One vector is turned by the same rotation once a step. Each row is the vector after some number of steps, and that number follows the row.
The counts run from 0 to 467.
[  0  15  -1  -8   3 -31   3   6   0   8 -32  -3   2   8   6 -11 -21 -13
  -2  -7  13  11  17  14  30  12 -17  -3   1  26   3  18  23  12   9   7
 -39  -8  13 -20  -9   3  25  30  12  -9   9  -3  -6   0   2   2] -> 249
[ -7  -5   0 -21   6 -55 -16  11   2   3 -15  -2  -7   0   1  -3   4   0
  -3   2  -1   7  14  13  17  26  -7 -24  13  14 -12  -5  -2   8  19  10
 -23 -20   2  -9   8  12  17  26 -14  -3  14  -4 -18  10  -4 -32] -> 206
[  8   9  -9 -16  13 -29  -9  17   0  12 -21  -7   9  -7  15 -12  -8  12
  -3  -5   9   7   3  13  28  13  -7 -21  26  28  -3  25  27   6  12  16
 -19   4  11  -6  16  17  22  27  18  -1 -10 -12 -11  -9  -6 -28] -> 329
[ -1  13  -8  -9  10 -40 -10  13  -6   5 -25   7 -13   0  10  10   1  -3
  -1 -22  19  12  18  11  27  15 -13 -21   8  15 -10  -1   5   5   9   9
 -29 -19  -8  -9  11  -7  24  40   6   5  20  -1  -7   2  -1 -15] -> 453
[ -3   8 -11  -2  25 -23  -9   6  16  -1 -11  -7  -2  15  15  -2  -2   8
   2 -16  18  26  11  25  34  15 -20  -9  21  28  -6   2   9   2  10  14
 -30 -11   4 -12  14   0  37  26  19  -2   1  -7  -9  -1  -1  -9] -> 119
[-13   8  -2   6   8 -27  -1  12  -7   5 -34  -1   3   0  12  13   4  -9
  -4  -5  18   6  11  17  21  12  -7 -20  11   4  -8  11   0  29  15  14
 -27 -21  -6  -2  11   5  22  38   4  -4  11  -1 -12  -2  -6 -13] -> 198
[ -9   3   9 -21  11 -44   2  27   7   6 -27 -11   3  -2   1 -21  -3 -17
   3   9   6   2  10  22  13  30  -9 -22   0  20 -10  -5  14   2  12  17
 -18  -5   7  -8  16  23   5  27  -3 -16  -4   2  -8   7  -7 -15] -> 149
[ -9   5 -12 -13  13 -43  -2  16  13   8 -27 -11  -5   4  19   1  11  -1
   0  -2  29   8   5  11   6  16   3 -27   6  12  -6   1   2  -1  14  15
 -18  -4   1   0  21  11  13  33  -3   0   7  -8  -8   3  -9 -39] -> 399
[-19   4   3 -12   7 -42   0  22   3   5 -12   0  12  -1  12 -15   8 -13
  -2  -7  18   1  13  24  19  19 -14 -12   2  24   6   8  19   3  29   8
 -25  -5 -10   3   0   8   9  29  11  -6  28  13  -4  -1 -19 -18] -> 361
[ -1   6  -4 -10  16 -36  -9  -4  19   4 -23  -2  -4  16  11  -5 -18  10
  -2  -5   4   5  11  25  15  30 -16  -7  18  14 -13   8  14  15  -1  20
 -16   8  -1 -22  16  21  31  20   4   7  -3  -5 -12   9   6 -16] -> 173
[ -3   6 -15 -14  15 -41 -18   3  13   6 -20  -3  -8  10  12   3  -5  20
 -18   7   6   7   2   9  21  20 -15 -12  21  19  -6   6   3   9  25  10
 -22 -11   2 -18   7  20  19  19   4  -1   7  -5 -19   1  -8 -33] -> 382
[ -7  12  -9 -11   0 -40 -25  17  -1  11 -30   0  -1  -1   9  -2   4   2
 -10 -14  23   1   4   1  18   9  -3 -18   9  21  -4  18  13  10  19  -2
 -27 -10   3 -13   3  12  18  25   9  14   0  -6 -11   5  -2 -30] -> 189
[-13  -1  -2  10   3 -38  -2  -7  16   1 -22  -9  -2  10  11  -4 -12  -4
  -4  16   8  -3   6  16  26  20   2  -1  13  28  10  -2  17  34  16  17
 -31  12  10 -10   0  30  20  20   9 -12   4   4 -16  -5  -7 -11] -> 164
[  6   2  -9   2  11 -44   7   7  21   2 -26  -9 -11  14   5   6 -14 -13
  -8   0   5  24  22  11  21  21 -10 -14  13   9  -8  -6   2  11   0  27
 -27 -14  10  -6   2  -5  21  23   9 -20  16 -13  -3   4 -11  -4] -> 2
[ -5  13  11   4  28 -15  -2  11  11  -3 -31 -10   2   7  16  -9  -1   1
   3  -1  29  13  13  23  19   9 -17 -13  13  25  -1  13   2  19  21  21
 -24   3  12  -6  12  16  23  32  20  -6  -2   4  -3   2   6  -4] -> 375
[-13  -3 -12   5   9 -43  -3   4   4  11 -17  -8   2   5  17   8   2  -1
  -5 -10   2  13   6  11  23  14   1  -6  17   8   0   8  11  17  20  16
 -34 -11 -15  -3  -1  16  37  30   3   4  20  -6 -17   8 -13 -30] -> 281
[-13  12  -7 -14  21 -31  -6  19   5  -3 -18  -2 -12   3  13  -5   8  -1
  -7  -3  18  12  15  20  25  17 -23 -15   6  20  -4   2  -7  -3  25   8
 -32 -16   8 -17   1   6  15  37   4  -8  16   5  -7   6  -5 -17] -> 379
[ 11  -7 -11  -9  12 -40  -9  14  -3  23 -35  -2  -3   1   3  -5  -4  11
 -10 -10   0  12   6   4   9  12  -1 -22  11  19 -13  26  20  11  21  17
 -14  -3  -1  -5   9  21   9  29  -6  -9   4 -12 -14  -2 -13 -36] -> 70
[  0  -4 -10   7  14 -32 -13  -4  14  -5 -18  -5   4  12  11  -1  -4   3
  -5  -8  15  15   6  12  27  16 -17   7  12  17   0  26   7  10  25  23
 -28  -7   8 -18 -10  11  36  21  17  -2   1   4  -9   2 -16 -18] -> 439
[ -4  11 -11  -7  19 -39  -8   8  19  -7  -8   3 -18   0  16  -9 -13   2
   3   1   3  15  25  15  29  27 -16  -2  28  25 -13 -12  16   8   1  14
 -23  -1   5 -18  11  19  21  19  14   1  -4  -2  -8  10  -5  -3] -> 294
[  0   5  -2  -2  22 -32   0  22   1  13 -40   1   2   1   4  -4 -13   4
  -6   7  -7   0   7  10   7  17  -8 -24  12  17 -14  12  17  26  16  22
 -15  -9  -9  -4  10  35  14  27  -3 -11  -4   0 -17   8  -8 -15] -> 409
[-12  -5  -7   5  11 -36   4   4   6  17 -36 -21   5   9  16   3   1 -10
  -3   6  14   6   2  15   7  17   2 -19   4   3  -5  13  13  22  18  25
 -20  -2   4   0  16  24  24  24   2 -16   7  -9  -8   7 -10 -26] -> 144
[-12  13   2   5  20 -31   1  20   7   2 -28   1 -10   8  16  -3  -8  -7
  -5  -1  15   9  27  16  21  11 -22  -2   8  21 -12   7  -2  16  21   9
 -28  -9  -4 -17  -3  14  13  37   6 -11  24  14  -6  16  -3   0] -> 40
[  3  10   0  -7  19 -34   3  23   6  -4 -14  -4   6 -13  11 -25  -4  -4
   5   5   5   9  17  25  23  21 -15 -16  19  27  -5   9  24  13   6  21
 -10   6   3   0  13  21   8  34  19  -9   1  -2  -5  -2 -20  -5] -> 413
[ -1   1  -9 -11   4 -44 -13  20  -5   8 -19  -9 -10   4   6  -2   2  -8
  -5 -14   6  12  11   2  28  13  -7  -9   2  17 -13  12   4  -7  25   2
 -34 -24   6 -13   0  10  19  33  -2  -6   9  -4 -14  10  -4 -27] -> 68
[ -4  13  -7 -15  -1 -43 -18  16   5  15 -24   5   9   8   9  -3   2  -5
  -9 -22  18   1  11  12  13  19 -16  -5   7  22   0  19  20   0  24   6
 -29  -8  -4 -11  -6  -6  15  25   4   2  25  -5 -11   7  -9 -28] -> 50
[ -8  13 -12  -7  19 -31  -5  17  -3  18 -28   0  -5  10  15   8  10   0
  -4 -22  32  14  13  13   7   6  -6 -29  11  15  -8  11   9   1  13  14
 -24  -8  -9  -1  16   7  24  38   8   0  16  -6  -7   2 -10 -24] -> 454
[ -6  -7  -5   2   6 -40 -13   3   4   4 -35 -10   0  12  14   7  11   4
   2 -10  12  11   8   3  20  14   0  -9  20  17 -10  22   3  11  28  15
 -28 -16   8  -2   3  -1  31  25   6  -3   3  -8 -10  11 -11 -30] -> 263
[ -4   3  -2   3  23 -32 -14   3   9   7 -28  -2  -5  12  13   4 -10   6
  -1 -13   1   6  14   9  24  15  -5   6  20  20 -15   1  17  20  11  11
 -27   0  -1 -16   8  25  38  21   6   5  -7  -1 -12  14   5  -9] -> 35
[  5  -1  -6   2  11 -33 -13  -6  14   3 -28  -3   3  15   3  -5 -14   9
 -15  14  -1  12   3  12  21  20 -11 -11  20  17  -3  15  12  31  26  18
 -24  -7  15 -15   2  15  18  16   4 -19  -2  -9 -16  -8 -12 -17] -> 127
[ -7   5   3   3  17 -20   5  10  -5  14 -40  -5  10   3  16   7   4  -2
  -7  -5  20   9   4  19  10  13  -2 -25  16  15   0  16   6  19  19  20
 -23  -7  -1   5  20  12  21  36  12 -10   6   0  -6  -8 -10 -16] -> 199
[ -9  15   2  -3  -1 -37 -12  20  -4   8 -36   1  10  -2   1  -6   0 -11
  -9 -10  20   0   9   2  21  18  -9  -8  -7  24   2  17  10  19  28   1
 -33 -12   9 -11 -13   5  11  32  -2  -6  11   4  -7   9 -12 -16] -> 444
[  6  -3   0 -15  15 -38  -7  11  10  11 -23 -13  -5  13  11 -23   1   5
   7  -1   5   6  12  17  10  17 -12 -14  24  24 -13  19  33  -1  10  22
 -12   8  12  -6  22  20  20  20  10   2 -14  -3  -7  13  -3 -19] -> 348
[ -4   6   4 -16  29 -37 -11  22  -2  10 -25   1  12  -2  10 -13   3  10
  -3  -6  10   3   8  14  12  16   2 -17  18  23 -15  20  18   8  20  13
 -10   2  -5  -3  17  31  14  26   2   9  -5  -3  -6  10  -9 -29] -> 153
[ -9   1  -7   8  11 -41  -7   0   4   1 -21   4 -22  14  16   3  -3   9
  -3  -3   9   2  25  11  21  15 -11   0  21  10  -8   7   0  21  20  14
 -26  -6  -9 -14   1  22  19  25   5  -8  21   9 -18  16 -14 -22] -> 299
[-15  -2   0   4   8 -48   3  13   4   3 -30  -2   3  -5   8  -5  -1  -6
  -4   6  12  -2   9  18   6  24  -3 -19  11  12   4   2   3  30  18  17
 -15   3  -6   5   8  31  10  30   1 -10  14   3 -12   5 -21 -24] -> 24
[  3   2   0 -16  22 -37 -19  18  -1  19 -25  -2  13   3  12  -7  11   9
   0  -9   3  12   4   9  15  10  -3 -15  21  23  -4  15  18   7  31  18
 -22  -5   7   2   6  13  30  21  -3  -2  -2 -13  -9   7  -4 -38] -> 208
[  1  -4   5  -7   6 -44   0  10   1   1 -28  -9 -10  12   1  -5 -13 -13
  -7  12  -1  17  17   9  26  22 -16 -14   3  16 -15   4  -2  13  20  16
 -32 -19  11  -9   5   6   6  28  -5 -27  14  -6 -17   5  -8 -10] -> 461
[-10   2   7  -6  15 -27 -16   7   3  -1 -30 -24   3   6  17  -1  12  -4
  11  13  14   3  -1  20  29  14 -10 -12  26  19  -9  16   3  22  28  18
 -31 -16  20  -2  11   2  19  23   6  -5  -5   1 -15   6   2 -22] -> 8
[ -2  -3   3   0   4 -48   5  -1  16  -8 -22 -10  -3   6  13 -10  -7 -16
  10  22   2   9  15  22  19  29 -12 -21  15  17  -1  -4   8  24   7  28
 -24  -2  13   1   7  10  10  23   8 -18   6  -7 -14  -2 -13   0] -> 340
